[ 64.7  45.8   3.4 -36.7  22.3  -8.7 -25.3  71.0] : k501
[ 66.1  38.3  14.0 -11.6  24.1  56.2  69.1  29.7] : k967
[ 59.9  76.5  18.0 -73.9   3.6  46.0  41.4 -23.8] : k346
[ 59.9  42.4  18.0 -73.9   3.6  46.0  41.4 -23.8] : k388
[ 21.0  34.8 -57.8  48.9  46.4  52.9 -49.0 -58.2] : k495
[ -5.5 -58.8 -61.2  56.9  18.1 -72.1 -58.5  46.4] : k849
[ 24.1  42.4 -60.5  -6.0  14.8 -49.4 -80.5  48.6] : k899
common k899 k967: 
[24.1]
has: [  3.6 -73.9]
no
loc: [14.8]
k899, 4
loc: [-80.5]
k899, 6
has: [-73.9   3.6]
yes

[ 71.1  26.2  32.4  42.2  39.3 -62.0 -39.8] -> k967
[ -0.3  32.8 -39.9  22.5  23.6  13.4  71.0] -> k346
[-39.8 -41.5 -42.4 -42.3 -42.0  29.8  32.7] -> k166
[-42.3  19.2  19.7  19.7  19.5 -12.8 -14.0] -> k388
[-0.3 32.8 29.6 71.1 23.6 13.4  8.7] -> k677
common k166 k388: 
[-42.3]
has: [32.8 29.6]
yes
common k166 k967: 
[-39.8]
common k967 k677: 
[71.1]

[62.2 18.9 35.9  0.0 26.2] = k495
[62.2 18.9  0.0 27.4  0.0] = k388
[ 62.2  18.9  37.1 -22.5  53.7] = k899
has: [62.2 18.9 35.9  0.0 26.2]
yes
has: [ 53.7 -22.5  37.1  18.9  62.2]
no
has: [18.9 -0.1]
no
has: [35.9 18.9]
no
has: [ 37.1 -22.5  53.6]
no

[ -7.2  -4.5 -19.4 -31.7  26.7  56.1 -39.2   1.2  31.1   7.1   4.3  19.0
  -7.1 -27.4 -10.2  11.2  13.3  -2.9   1.1 -10.6  -1.3  13.8  -1.1 -33.4
  11.6   4.4  16.6   4.3 -18.6 -26.9  -0.6  31.9 -41.3  18.5 -11.5 -16.4
  18.3   8.7   0.7  -3.3 -13.8  -7.1  24.8   9.0  16.0] : k677
[ 10.1  21.6  -3.1  14.8 -16.9 -27.2  -2.8   6.9 -21.1 -12.7  -5.3 -29.6
 -21.6   4.2  -4.7  11.7 -15.6  -2.2  18.5  12.3  34.7   8.3   5.8  25.4
 -32.0   2.4 -11.3  -5.3 -11.0  23.8   4.3 -36.8  -4.9  18.5  -4.8  -0.9
  35.3 -15.1  33.0  10.8  18.1   6.8  -5.9   5.6 -27.3] : k419
[ -7.1  31.0  -8.2 -39.4  22.1   4.2 -11.4  -9.9  12.8  20.5  -9.4  18.6
  -6.6   2.7  46.9 -15.5   5.6  12.9   5.4 -13.7  13.6  15.3 -16.6 -28.0
   3.3   6.9   1.6  -7.2   0.4  -7.6  12.3 -11.9 -20.7  18.5 -40.8 -13.0
  10.0   2.7   2.7  -0.7 -10.0 -20.8  30.2  20.4  -7.1] : k495
[  1.3 -29.0 -34.7 -32.4   9.9  60.6 -40.6 -18.0   3.9  -3.9  12.0   6.3
   0.6 -24.0 -30.3  19.1   5.2  24.0  -2.4  -6.4  -6.7  14.9  15.5 -17.7
   8.8 -14.9  26.8  12.0 -13.7  11.0 -20.3  36.1 -15.6  18.5  17.7 -11.2
  -1.6   8.8   7.9   3.3   1.7  -7.7 -12.5  17.5 -16.8] : k849
find: [  1.3 -29.0 -34.7 -32.4   9.9  60.6 -40.6 -18.0   3.9  -3.9  12.0   6.3
   0.6 -24.0 -30.3  19.1   5.2  24.0  -2.4  -6.4  -6.7  14.9  15.5 -17.7
   8.8 -14.9  26.8  12.0 -13.7  11.0 -20.3  36.1 -15.6  18.5  17.7 -11.2
  -1.6   8.8   7.9   3.3   1.7  -7.7 -12.5  17.5 -16.8]
k849
loc: [31.1]
k677, 8
loc: [-7.7]
k849, 41
common k849 k677: 
[18.5]
common k677 k849: 
[18.5]
has: [ -7.6  12.3 -11.9 -20.7]
yes
has: [16.6  4.3]
yes

[-41.6  57.9  55.4  34.6  56.5 -31.9 -45.1 -46.7  58.7 -46.3]  k388
[-39.8 -21.4 -20.1 -38.5 -20.9  56.5  66.8 -22.6 -20.4 -43.3]  k419
[ 33.8  46.7  44.9 -61.4  46.3  -8.9 -53.2  30.0  56.4  17.4]  k495
has: [-41.6  57.9  55.4]
yes
common k388 k419: 
[56.5]
loc: [-22.6]
k419, 7

[-55.8  50.7 -69.2   7.5 -39.6 -26.5  32.4 -63.7] -> k166
[-58.8  14.9 -55.3 -15.4 -25.5 -37.0  58.1 -61.9] -> k967
[-17.7  24.5 -40.0 -35.9  -2.1 -32.0  42.5 -48.5] -> k388
[-55.8  50.7 -69.2 -27.6 -39.6 -26.5  32.4 -63.7] -> k527
has: [-15.4 -25.5 -37.0]
yes
has: [-17.7  24.5 -40.0]
yes

[-13.1  21.1  19.0  -1.6] -> k388
[ 19.1  -5.4  -7.9 -27.2] -> k967
[-21.0  18.1  -1.0   5.7] -> k849
[-1.0 -1.6  1.3  9.6] -> k899
[ 45.8  18.0  -7.9 -27.2] -> k495
[-2.5 14.6 19.5 -1.5] -> k166
common k849 k899: 
[-1.0]
loc: [19.0]
k388, 2
common k899 k388: 
[-1.6]
has: [ 18.1  -7.9 -27.2]
no
has: [-1.6  1.3  9.6]
yes
loc: [18.1]
k849, 1

[-2.5 29.0 -8.4 15.7 11.5 -1.6]  k899
[ 16.5 -12.1   2.3 -10.3   3.2  -1.6]  k742
[-2.5 29.0 -8.4 15.7 11.5 -3.0]  k967
has: [ -1.6   3.2 -10.3]
no
loc: [-10.3]
k742, 3

[  6.0   3.5  -3.4  -2.0  22.3 -16.6  36.9 -16.7 -40.2]  k899
[ 23.8 -11.6   6.5  37.8 -15.7  16.8  -1.0 -23.8  57.5]  k166
[  4.1 -23.1  19.5 -25.2  32.5   9.7 -22.8  16.1 -16.7]  k677
[ 18.3   2.8 -22.6  17.9   0.5  22.2   8.4  13.1  12.3]  k849
[  7.5 -18.3  -2.7  34.2   0.5  27.7  20.3  -5.3 -30.1]  k967
[  6.3   0.1   2.5  -5.1   5.7 -44.0   9.6  42.2 -28.2]  k419
[ 40.6 -12.2 -10.5  76.6  24.2  12.2  13.6 -32.2 -21.8]  k501
find: [  6.0   3.5  -3.4  -2.0  22.3 -16.6  36.9 -16.7 -40.2]
k899
has: [-21.8 -32.2]
no
has: [  2.8 -22.6]
yes
loc: [-18.3]
k967, 1
has: [-16.7  36.9 -16.6  22.3  -2.0]
no

[ 19.9  -1.7 -16.3 -48.3  -6.0 -21.9  20.1 -10.4  -7.6]  k419
[ 19.9  -1.7 -16.3 -48.3  -6.0 -21.9  20.1  68.1  64.1]  k849
[ 19.9 -16.3 -16.3 -48.3  -6.0 -21.9  -7.9 -10.4  -7.6]  k346
[ -7.6  -5.1  10.6 -48.3   3.5  -2.8  -7.6  12.4   5.8]  k388
[ 10.7  -3.8  -7.8 -10.4   6.7  -7.4  -5.0  10.3   6.0]  k967
common k419 k967: 
[-10.4]
has: [-48.3  -6.0 -21.9]
yes
loc: [-7.8]
k967, 2
find: [ 10.7  -3.8  -7.8 -10.4   6.7  -7.4  -5.0  10.3   6.0]
k967
common k388 k849: 
[-48.3]
loc: [10.7]
k967, 0

